50 stands for zero in the data rows.
Each row of this table is followed by its label. One hidden rule gives the labels. It looks at one to three of the table's principal directions, none of them among the few with the most spread.
[72. 47. 57. 57. 46. 50. 35. 42. 48. 49. 52. 54. 68. 49. 55. 39. 43. 59. 54. 66. 33. 30. 67. 53. 43. 60. 50. 53. 41. 54. 50. 56.] 1
[41. 51. 53. 53. 55. 46. 49. 39. 27. 69. 66. 55. 69. 42. 65. 34. 71. 44. 58. 54. 51. 41. 36. 48. 45. 32. 47. 52. 41. 46. 54. 60.] 1
[74. 44. 36. 73. 33. 66. 47. 65. 29. 32. 54. 54. 66. 53. 17. 30. 39. 71. 37. 47. 58. 40. 51. 38. 30. 61. 40. 41. 49. 41. 46. 45.] 3
[38. 55. 58. 30. 65. 42. 49. 44. 63. 60. 42. 37. 50. 44. 76. 52. 45. 41. 56. 51. 45. 67. 44. 49. 56. 38. 60. 58. 40. 52. 57. 61.] 1
[47. 27. 45. 62. 55. 29. 53. 60. 48. 38. 38. 55. 25. 45. 20. 41. 47. 55. 63. 34. 64. 64. 72. 61. 52. 55. 54. 55. 61. 51. 49. 28.] 3
[44. 55. 58. 51. 29. 63. 57. 47. 60. 31. 38. 47. 26. 66. 36. 59. 51. 47. 43. 38. 30. 47. 58. 66. 39. 59. 44. 50. 71. 50. 36. 44.] 3
[47. 39. 55. 37. 56. 52. 56. 63. 68. 49. 59. 55. 35. 42. 52. 47. 42. 59. 47. 47. 30. 67. 71. 47. 49. 72. 51. 53. 69. 51. 59. 26.] 2
[60. 38. 55. 68. 44. 44. 47. 45. 37. 53. 54. 52. 50. 52. 41. 44. 54. 59. 57. 36. 63. 46. 62. 55. 51. 45. 54. 48. 41. 39. 41. 54.] 3
[46. 60. 59. 36. 45. 43. 36. 62. 54. 66. 34. 40. 77. 47. 72. 31. 42. 54. 49. 54. 36. 50. 52. 51. 48. 50. 54. 57. 22. 47. 55. 66.] 1
[54. 63. 32. 55. 34. 52. 59. 79. 29. 62. 63. 59. 62. 54. 37. 59. 71. 44. 42. 60. 59. 30. 37. 41. 55. 55. 47. 51. 58. 43. 53. 42.] 3
[45. 36. 64. 55. 46. 56. 65. 25. 58. 22. 47. 59. 26. 55. 31. 68. 51. 31. 52. 42. 40. 45. 40. 47. 37. 42. 51. 44. 89. 49. 38. 39.] 2
[52. 47. 52. 52. 49. 61. 49. 49. 49. 43. 55. 62. 39. 53. 47. 46. 46. 55. 43. 55. 36. 48. 50. 56. 44. 64. 42. 49. 64. 54. 51. 39.] 2
[61. 54. 57. 65. 56. 68. 44. 25. 45. 55. 53. 44. 43. 53. 56. 55. 38. 57. 45. 48. 57. 58. 49. 53. 45. 45. 47. 43. 48. 43. 40. 56.] 2
[45. 55. 19. 57. 61. 42. 65. 70. 48. 34. 50. 37. 41. 47. 20. 61. 54. 42. 60. 39. 82. 60. 45. 40. 59. 44. 53. 49. 62. 51. 52. 43.] 1
[53. 45. 45. 48. 33. 40. 45. 67. 48. 48. 39. 55. 61. 57. 42. 49. 51. 55. 43. 46. 60. 39. 51. 51. 60. 54. 52. 49. 30. 51. 45. 58.] 1
[56. 44. 93. 55. 35. 65. 17. 15. 72. 56. 12. 47. 24. 58. 77. 19. 17. 87. 33. 54. 17. 79. 86. 95. 23. 59. 36. 52. 17. 62. 50. 53.] 3
[58. 51. 48. 48. 60. 41. 56. 33. 39. 73. 81. 48. 76. 42. 67. 70. 74. 35. 63. 60. 63. 28. 45. 29. 65. 29. 63. 49. 44. 44. 50. 63.] 1
[47. 24. 77. 44. 50. 39. 39. 27. 61. 43. 39. 70. 20. 56. 60. 47. 41. 54. 53. 43. 35. 55. 63. 74. 56. 56. 53. 51. 47. 55. 44. 41.] 2
[53. 61. 68. 53. 51. 69. 47. 21. 43. 61. 71. 55. 52. 58. 76. 60. 58. 43. 50. 55. 31. 34. 39. 56. 48. 48. 47. 45. 57. 42. 41. 61.] 1
[43. 59. 68. 43. 45. 60. 54. 23. 55. 58. 49. 42. 29. 59. 70. 66. 57. 42. 45. 48. 48. 62. 41. 60. 48. 30. 52. 50. 48. 47. 48. 56.] 2
[54. 28. 54. 68. 55. 44. 48. 33. 37. 49. 60. 63. 46. 45. 43. 38. 58. 59. 59. 44. 57. 47. 60. 57. 47. 44. 47. 49. 49. 53. 45. 49.] 3
[33. 99. 28. 44. 47. 69. 69. 61. 39. 59. 55. 20. 54. 57. 51. 70. 73. 23. 50. 57. 44. 45. 29. 46. 42. 40. 45. 59. 75. 46. 49. 55.] 3
[69. 70. 37. 48. 46. 66. 48. 75. 36. 71. 67. 41. 81. 49. 60. 49. 44. 59. 37. 60. 50. 42. 43. 31. 54. 62. 52. 51. 41. 36. 54. 58.] 2
[61. 40. 50. 50. 31. 25. 29. 81. 35. 62. 15. 61. 82. 51. 42. 24. 34. 60. 41. 59. 60. 38. 47. 51. 54. 54. 56. 56. 10. 46. 51. 59.] 2
[49. 48. 35. 52. 51. 45. 49. 53. 59. 29. 25. 32. 30. 52. 18. 50. 32. 54. 51. 39. 63. 66. 75. 56. 45. 57. 50. 49. 54. 54. 44. 29.] 1
[51. 59. 33. 45. 56. 39. 60. 69. 58. 53. 61. 37. 57. 46. 43. 70. 60. 42. 63. 46. 61. 44. 63. 39. 68. 54. 60. 52. 57. 48. 51. 48.] 1
[50. 52. 63. 38. 56. 55. 41. 37. 53. 59. 50. 47. 58. 46. 73. 38. 41. 53. 48. 58. 29. 54. 52. 52. 43. 51. 50. 54. 42. 51. 53. 54.] 1
[46. 53. 56. 55. 77. 47. 59. 14. 46. 62. 80. 44. 76. 35. 68. 68. 68. 24. 73. 55. 57. 32. 34. 25. 54. 23. 59. 42. 63. 43. 46. 67.] 2
[46. 39. 38. 56. 32. 43. 53. 62. 58. 13.  8. 43. 16. 62.  0. 50. 31. 54. 42. 31. 68. 66. 65. 62. 41. 55. 47. 47. 56. 54. 40. 26.] 2
[47. 41. 49. 48. 55. 32. 54. 54. 58. 55. 51. 41. 57. 41. 46. 52. 54. 49. 63. 38. 57. 52. 71. 43. 58. 47. 61. 52. 47. 47. 48. 49.] 1
[62. 33. 56. 44. 56. 45. 50. 72. 47. 70. 83. 81. 52. 43. 66. 48. 55. 62. 48. 58. 38. 43. 57. 44. 69. 77. 54. 53. 58. 44. 62. 33.] 1
[41. 64. 41. 32. 67. 49. 68. 50. 69. 48. 67. 29. 61. 45. 60. 81. 58. 27. 64. 44. 45. 45. 48. 29. 65. 47. 64. 51. 71. 47. 45. 60.] 3
[37. 47. 56. 43. 55. 49. 58. 39. 64. 35. 42. 52. 23. 52. 43. 62. 48. 37. 53. 45. 42. 58. 50. 57. 48. 52. 50. 49. 74. 55. 48. 34.] 2
[34. 60. 43. 47. 50. 38. 62. 47. 44. 52. 43. 33. 48. 54. 44. 68. 66. 27. 60. 35. 71. 51. 37. 47. 59. 24. 60. 52. 50. 42. 41. 60.] 1
[42. 41. 40. 57. 45. 42. 54. 47. 37. 30. 25. 47. 34. 53. 21. 44. 46. 44. 46. 40. 80. 66. 31. 50. 40. 26. 48. 48. 46. 51. 49. 44.] 1
[52. 35. 60. 43. 30. 37. 26. 72. 49. 45. 10. 67. 42. 58. 49. 14. 29. 72. 34. 56. 42. 63. 52. 75. 44. 61. 44. 59. 15. 60. 61. 47.] 2
[70. 59. 16. 57. 52. 44. 41. 83. 30. 42. 50. 36. 85. 48. 25. 37. 37. 56. 55. 48. 75. 36. 51. 30. 56. 59. 55. 48. 32. 38. 50. 53.] 1
[35. 36. 46. 42. 56. 33. 65. 44. 65. 17. 34. 34. 53. 49. 32. 56. 49. 31. 68. 24. 50. 49. 48. 40. 51. 34. 64. 53. 62. 52. 34. 68.] 3
[34. 61. 58. 39. 57. 52. 66. 26. 53. 56. 66. 39. 83. 50. 79. 73. 75. 20. 61. 46. 39. 26. 17. 32. 58. 22. 60. 50. 55. 48. 35. 97.] 3
[36. 31. 64. 36. 60. 32. 53. 48. 61. 61. 60. 68. 60. 41. 74. 49. 63. 45. 58. 50. 39. 45. 44. 48. 65. 47. 56. 53. 45. 59. 54. 63.] 3
[69. 37. 72. 70. 21. 54. 30. 62. 24. 73. 45. 84. 47. 60. 48. 26. 44. 75. 31. 57. 38. 37. 60. 72. 43. 75. 40. 50. 39. 36. 46. 33.] 1
[39. 54. 51. 45. 41. 22. 39. 69. 51. 63. 18. 44. 72. 46. 55. 33. 52. 47. 57. 54. 59. 49. 48. 56. 53. 36. 55. 59. 16. 56. 58. 68.] 1
[53. 23. 86. 46. 60. 68. 37. 27. 79. 36. 52. 67. 24. 51. 79. 31. 20. 81. 42. 36. 14. 78. 63. 69. 43. 72. 44. 46. 49. 56. 48. 57.] 1
[47. 32. 60. 50. 27. 43. 37. 59. 33. 46. 33. 80. 33. 54. 34. 15. 50. 61. 36. 60. 36. 49. 54. 70. 30. 61. 36. 53. 46. 54. 62. 15.] 3
[52. 63. 44. 56. 53. 43. 46. 47. 36. 77. 59. 42. 79. 44. 68. 51. 68. 46. 56. 63. 65. 38. 43. 44. 57. 30. 53. 53. 25. 51. 54. 74.] 2
[49. 67. 60. 50. 54. 61. 49. 36. 60. 69. 66. 46. 55. 47. 78. 60. 62. 49. 52. 65. 38. 47. 52. 52. 49. 46. 46. 50. 49. 55. 57. 61.] 1
[41. 38. 55. 55. 36. 64. 54. 37. 47. 16. 27. 63. 11. 62. 20. 45. 38. 49. 32. 41. 52. 65. 32. 61. 27. 46. 36. 41. 69. 52. 45. 27.] 2
[44. 59. 47. 42. 31. 42. 38. 67. 56. 32.  0. 44. 41. 59. 30. 35. 31. 48. 40. 58. 42. 55. 51. 67. 35. 56. 44. 57. 42. 60. 55. 39.] 2
[55. 75. 46. 42. 48. 71. 60. 49. 54. 61. 61. 29. 66. 53. 63. 71. 51. 42. 41. 55. 40. 45. 43. 34. 49. 50. 53. 50. 60. 42. 44. 62.] 1
[49. 51. 27. 57. 50. 21. 51. 68. 23. 64. 35. 38. 69. 44. 28. 49. 58. 37. 60. 47. 93. 46. 42. 38. 60. 27. 62. 55. 31. 40. 50. 51.] 1
[51. 54. 58. 51. 42. 59. 53. 59. 38. 78. 77. 68. 45. 52. 67. 52. 69. 56. 41. 58. 40. 45. 48. 55. 55. 61. 44. 52. 57. 43. 57. 38.] 3
[73. 62. 37. 56. 47. 81. 58. 63. 49. 29. 75. 48. 38. 59. 32. 61. 40. 57. 42. 51. 34. 43. 58. 42. 43. 80. 45. 45. 86. 39. 48. 28.] 2
[40. 30. 65. 45. 56. 49. 60. 30. 61. 41. 63. 64. 30. 50. 56. 62. 57. 45. 53. 37. 46. 55. 46. 50. 56. 45. 53. 44. 65. 52. 44. 48.] 1
[29. 45. 47. 61. 49. 50. 57. 34. 67.  1.  6. 31.  4. 56.  7. 44. 33. 44. 57. 28. 52. 79. 61. 72. 22. 41. 41. 50. 74. 63. 41. 35.] 3
[34. 70. 40. 44. 71. 42. 67. 35. 46. 75. 71. 30. 69. 44. 76. 82. 81. 20. 67. 50. 72. 44. 23. 33. 72. 14. 63. 53. 47. 48. 46. 84.] 2
[30. 66. 30. 37. 62. 46. 71. 72. 64. 51. 62. 40. 32. 45. 45. 71. 68. 35. 59. 48. 53. 61. 53. 46. 63. 56. 51. 56. 78. 57. 60. 33.] 3
[52.  0. 64. 58. 35. 14. 35. 55. 34. 30. 20. 89. 57. 48. 25.  9. 42. 61. 51. 41. 53. 39. 48. 61. 44. 46. 52. 53. 28. 56. 45. 51.] 2
[50. 59. 68. 49. 44. 58. 31. 19. 64. 34. 18. 31. 37. 57. 58. 34. 29. 56. 50. 54. 33. 63. 64. 72. 25. 40. 44. 52. 33. 59. 51. 56.] 3
[42. 59. 23. 47. 62. 30. 61. 76. 45. 47. 38. 26. 62. 43. 30. 55. 50. 35. 64. 38. 82. 60. 41. 32. 60. 34. 64. 56. 48. 42. 52. 55.] 1
[49. 53. 50. 51. 43. 63. 52. 44. 31. 40. 59. 61. 48. 60. 50. 43. 60. 42. 46. 54. 36. 37. 28. 55. 39. 48. 43. 51. 62. 48. 48. 52.] 2
[32. 45. 73. 30. 84. 56. 55.  3. 79. 56. 66. 39. 27. 46. 94. 69. 48. 42. 63. 38. 28. 71. 59. 59. 63. 44. 58. 51. 61. 57. 41. 63.] 2
[43. 71. 28. 46. 49. 46. 59. 67. 58. 38. 31. 23. 43. 53. 30. 65. 47. 38. 54. 46. 69. 61. 49. 46. 52. 42. 54. 53. 53. 51. 53. 48.] 3
[69. 60. 60. 64. 21. 59. 26. 75. 25. 75. 43. 73. 68. 57. 59. 18. 48. 73. 31. 76. 31. 32. 49. 69. 36. 72. 34. 55. 28. 47. 61. 47.] 3
[59. 70. 43. 51. 52. 58. 45. 56. 48. 64. 66. 45. 57. 50. 64. 53. 58. 54. 52. 66. 45. 42. 58. 54. 54. 59. 46. 53. 46. 53. 59. 50.] 2
[47. 20. 61. 55. 46. 34. 47. 55. 37. 51. 49. 80. 52. 45. 49. 26. 57. 57. 51. 48. 44. 46. 43. 56. 49. 50. 49. 55. 45. 53. 52. 52.] 3
[56. 45. 70. 56. 42. 60. 43. 43. 52. 59. 60. 71. 41. 54. 66. 45. 52. 62. 42. 60. 32. 46. 52. 63. 46. 61. 41. 48. 51. 52. 54. 47.] 1
[58. 56. 55. 49. 52. 53. 42. 50. 33. 89. 84. 58. 99. 39. 88. 38. 70. 58. 48. 67. 47. 29. 38. 33. 56. 43. 49. 49. 22. 45. 58. 76.] 1
[66. 50. 45. 56. 47. 47. 41. 68. 46. 66. 51. 52. 68. 45. 49. 43. 42. 64. 47. 59. 50. 42. 67. 47. 54. 68. 51. 52. 41. 47. 52. 47.] 1
[46. 28. 45. 50. 51. 28. 53. 60. 45. 48. 48. 66. 57. 46. 39. 48. 57. 48. 55. 42. 63. 41. 48. 46. 65. 49. 57. 50. 45. 52. 45. 53.] 2
[60. 42. 63. 63. 48. 24. 31. 40. 17. 99. 63. 63. 94. 39. 82. 35. 75. 55. 60. 65. 70. 26. 49. 50. 65. 26. 58. 54.  0. 42. 52. 76.] 2
[51. 17. 47. 61. 63. 33. 56. 44. 51. 38. 63. 58. 53. 40. 38. 45. 55. 58. 65. 27. 70. 53. 58. 41. 60. 41. 58. 45. 46. 51. 43. 59.] 3
[50. 70. 44. 37. 50. 47. 54. 57. 53. 66. 61. 40. 71. 50. 68. 71. 63. 35. 53. 62. 56. 36. 39. 36. 65. 41. 58. 51. 42. 47. 55. 62.] 2
[36. 58. 44. 51. 48. 44. 59. 50. 41. 46. 40. 51. 30. 57. 40. 63. 63. 30. 53. 50. 62. 51. 31. 58. 53. 36. 49. 53. 62. 51. 49. 45.] 2
Which label does each new row get?
[53. 25. 57. 69. 20. 27. 25. 54. 32. 30.  0. 61. 62. 56. 17.  2. 31. 66. 43. 47. 55. 44. 52. 72. 24. 40. 43. 54. 13. 59. 42. 62.] >> 3
[52. 64. 43. 53. 56. 61. 56. 54. 42. 60. 76. 51. 71. 45. 60. 55. 63. 44. 53. 58. 46. 34. 37. 36. 51. 53. 47. 47. 61. 46. 52. 57.] >> 1
[68. 43. 45. 60. 47. 59. 48. 68. 43. 53. 70. 67. 39. 49. 40. 46. 46. 69. 41. 54. 53. 52. 61. 49. 52. 74. 44. 46. 59. 44. 58. 24.] >> 3
[55. 36. 66. 44. 47. 56. 47. 48. 40. 52. 57. 68. 71. 50. 62. 37. 42. 51. 41. 49. 26. 36. 33. 41. 45. 59. 52. 49. 55. 39. 42. 59.] >> 2
[45. 62. 45. 55. 42. 51. 51. 45. 42. 47. 31. 31. 63. 54. 42. 46. 52. 41. 51. 48. 52. 45. 42. 51. 37. 33. 49. 54. 45. 50. 41. 67.] >> 3
[52. 60. 43. 44. 48. 48. 56. 53. 58. 58. 56. 42. 45. 50. 47. 74. 57. 42. 51. 56. 58. 46. 62. 43. 60. 52. 54. 49. 57. 50. 53. 35.] >> 2
[59. 28. 58. 62. 38. 46. 46. 44. 52. 34. 42. 60. 37. 56. 31. 46. 44. 62. 50. 37. 48. 45. 70. 61. 47. 59. 50. 46. 52. 50. 38. 44.] >> 3
[39. 42. 71. 62. 65. 51. 49.  1. 60. 52. 60. 42. 57. 42. 67. 49. 60. 48. 69. 38. 42. 46. 63. 55. 41. 31. 49. 42. 50. 54. 35. 73.] >> 1
[73. 41. 46. 55. 63. 47. 51. 46. 35. 69. 97. 61. 74. 42. 67. 60. 67. 52. 61. 59. 57. 26. 54. 32. 70. 51. 60. 49. 46. 43. 52. 59.] >> 1
[37. 86. 36. 55. 40. 54. 53. 52. 60. 48. 26. 21. 41. 60. 39. 70. 57. 38. 52. 51. 67. 54. 52. 62. 47. 38. 44. 48. 46. 57. 47. 56.] >> 1
[40. 59. 15. 48. 65. 47. 80. 65. 52. 25. 69. 37. 21. 49. 13. 82. 66. 25. 66. 37. 75. 56. 50. 35. 61. 49. 55. 49. 95. 48. 53. 20.] >> 3
[70. 46. 57. 52. 50. 66. 38. 64. 51. 73. 69. 69. 51. 44. 65. 36. 37. 80. 32. 69. 28. 53. 72. 54. 49. 88. 40. 51. 51. 52. 62. 29.] >> 1
[71. 53. 60. 50. 43. 76. 35. 56. 54. 48. 66. 64. 60. 54. 64. 34. 33. 75. 35. 63. 16. 40. 62. 54. 40. 86. 38. 46. 50. 50. 53. 46.] >> 1
[37. 27. 64. 45. 62. 36. 62. 26. 51. 43. 57. 57. 46. 51. 55. 63. 59. 31. 65. 26. 47. 43. 41. 47. 64. 37. 64. 50. 64. 43. 29. 64.] >> 3
[50. 36. 46. 43. 64. 49. 63. 42. 54. 46. 77. 52. 27. 50. 54. 69. 58. 49. 56. 34. 64. 63. 53. 44. 70. 46. 60. 48. 58. 46. 49. 43.] >> 2
[80.  0. 64. 71. 44. 64. 37. 27. 52.  0. 39. 72. 10. 61.  8. 23.  7. 84. 42. 27. 30. 58. 86. 68. 26. 82. 43. 41. 69. 50. 30. 21.] >> 1
[46. 38. 40. 42. 69. 48. 64. 58. 63. 20. 55. 43. 51. 43. 36. 53. 37. 43. 61. 30. 49. 59. 44. 30. 53. 53. 59. 48. 73. 46. 46. 51.] >> 1
[50. 61. 25. 47. 52. 53. 65. 83. 47. 49. 54. 37. 68. 46. 39. 56. 51. 47. 47. 46. 59. 53. 37. 29. 56. 53. 54. 54. 57. 46. 51. 60.] >> 3
[65. 48. 55. 55. 46. 67. 46. 45. 59. 43. 52. 50. 40. 54. 47. 53. 33. 65. 40. 51. 40. 54. 66. 52. 44. 68. 46. 45. 56. 49. 47. 42.] >> 1
[76. 38. 37. 65. 70. 47. 53. 56.  4. 96. 99. 71. 99. 26. 69. 43. 75. 54. 55. 64. 76. 17. 26.  1. 67. 39. 59. 43. 37. 27. 56. 65.] >> 1
[33. 47. 59. 43. 59. 39. 48. 19. 44. 41. 42. 54. 35. 50. 53. 48. 59. 27. 62. 54. 52. 50. 33. 58. 43. 24. 50. 50. 53. 55. 53. 44.] >> 2
[53. 79. 31. 58. 39. 76. 63. 70. 29. 62. 69. 39. 49. 56. 41. 57. 64. 50. 37. 52. 55. 51. 39. 43. 42. 54. 41. 50. 66. 36. 53. 39.] >> 3
[52. 51. 57. 69. 13. 44. 28. 68. 46. 41.  3. 63. 40. 62. 26. 19. 41. 69. 37. 60. 45. 47. 62. 85. 27. 61. 31. 53. 29. 62. 56. 42.] >> 1
[65. 25. 44. 52. 60. 63. 54. 64. 47. 36. 80. 75. 36. 47. 39. 42. 36. 71. 40. 40. 49. 58. 54. 40. 57. 80. 47. 42. 68. 43. 53. 25.] >> 3
[50. 57. 38. 36. 84. 53. 65. 56. 45. 79. 99. 62. 59. 36. 84. 72. 78. 39. 64. 61. 49. 41. 41. 28. 81. 59. 57. 51. 70. 45. 65. 43.] >> 2
[41. 57. 72. 45. 46. 68. 43. 25. 73. 50. 34. 47. 22. 61. 72. 58. 37. 57. 38. 48. 32. 67. 54. 74. 46. 56. 41. 47. 47. 59. 43. 56.] >> 1
[42. 58. 37. 40. 55. 35. 63. 70. 51. 59. 59. 48. 65. 47. 53. 70. 68. 30. 60. 51. 58. 36. 38. 36. 71. 47. 61. 55. 57. 48. 51. 59.] >> 2
[25. 43. 24. 54. 35. 39. 68. 78. 55.  6.  4. 37.  9. 58.  0. 44. 44. 47. 45. 22. 73. 81. 50. 62. 37. 44. 44. 55. 67. 60. 46. 29.] >> 3
[43. 50. 69. 38. 60. 41. 39. 39. 64. 65. 49. 53. 63. 46. 88. 44. 50. 50. 58. 55. 34. 49. 49. 58. 60. 47. 54. 54. 30. 56. 54. 73.] >> 1
[36. 88. 27. 42. 66. 63. 64. 54. 54. 57. 63. 26. 61. 45. 57. 70. 62. 29. 54. 61. 56. 50. 31. 34. 51. 42. 46. 49. 66. 53. 57. 54.] >> 1
[69. 43. 54. 46. 53. 47. 37. 49. 28. 67. 57. 58. 71. 50. 66. 39. 41. 53. 46. 59. 49. 39. 41. 44. 57. 50. 59. 55. 30. 39. 49. 58.] >> 1
[44. 81. 33. 41. 47. 58. 67. 58. 66. 50. 63. 25. 62. 51. 49. 82. 68. 33. 55. 55. 49. 37. 55. 35. 55. 48. 52. 49. 66. 53. 50. 55.] >> 1
[47. 35. 67. 53. 58. 41. 44. 29. 64. 40. 38. 58.  9. 52. 48. 53. 41. 50. 60. 45. 47. 65. 69. 73. 51. 53. 52. 51. 59. 56. 50. 31.] >> 2
[58. 47. 63. 51. 21. 46. 29. 61. 51. 51. 18. 67. 42. 58. 39. 31. 36. 66. 32. 68. 36. 44. 68. 72. 36. 70. 39. 51. 35. 57. 57. 27.] >> 2
[31. 56. 60. 40. 54. 40. 58. 47. 63. 68. 50. 48. 54. 43. 68. 62. 65. 36. 57. 53. 45. 51. 46. 47. 56. 39. 54. 53. 54. 53. 54. 57.] >> 1
[60. 48. 58. 63. 35. 48. 44. 51. 50. 47. 41. 49. 51. 56. 40. 45. 48. 58. 54. 45. 42. 39. 72. 62. 45. 60. 50. 51. 48. 46. 40. 51.] >> 3
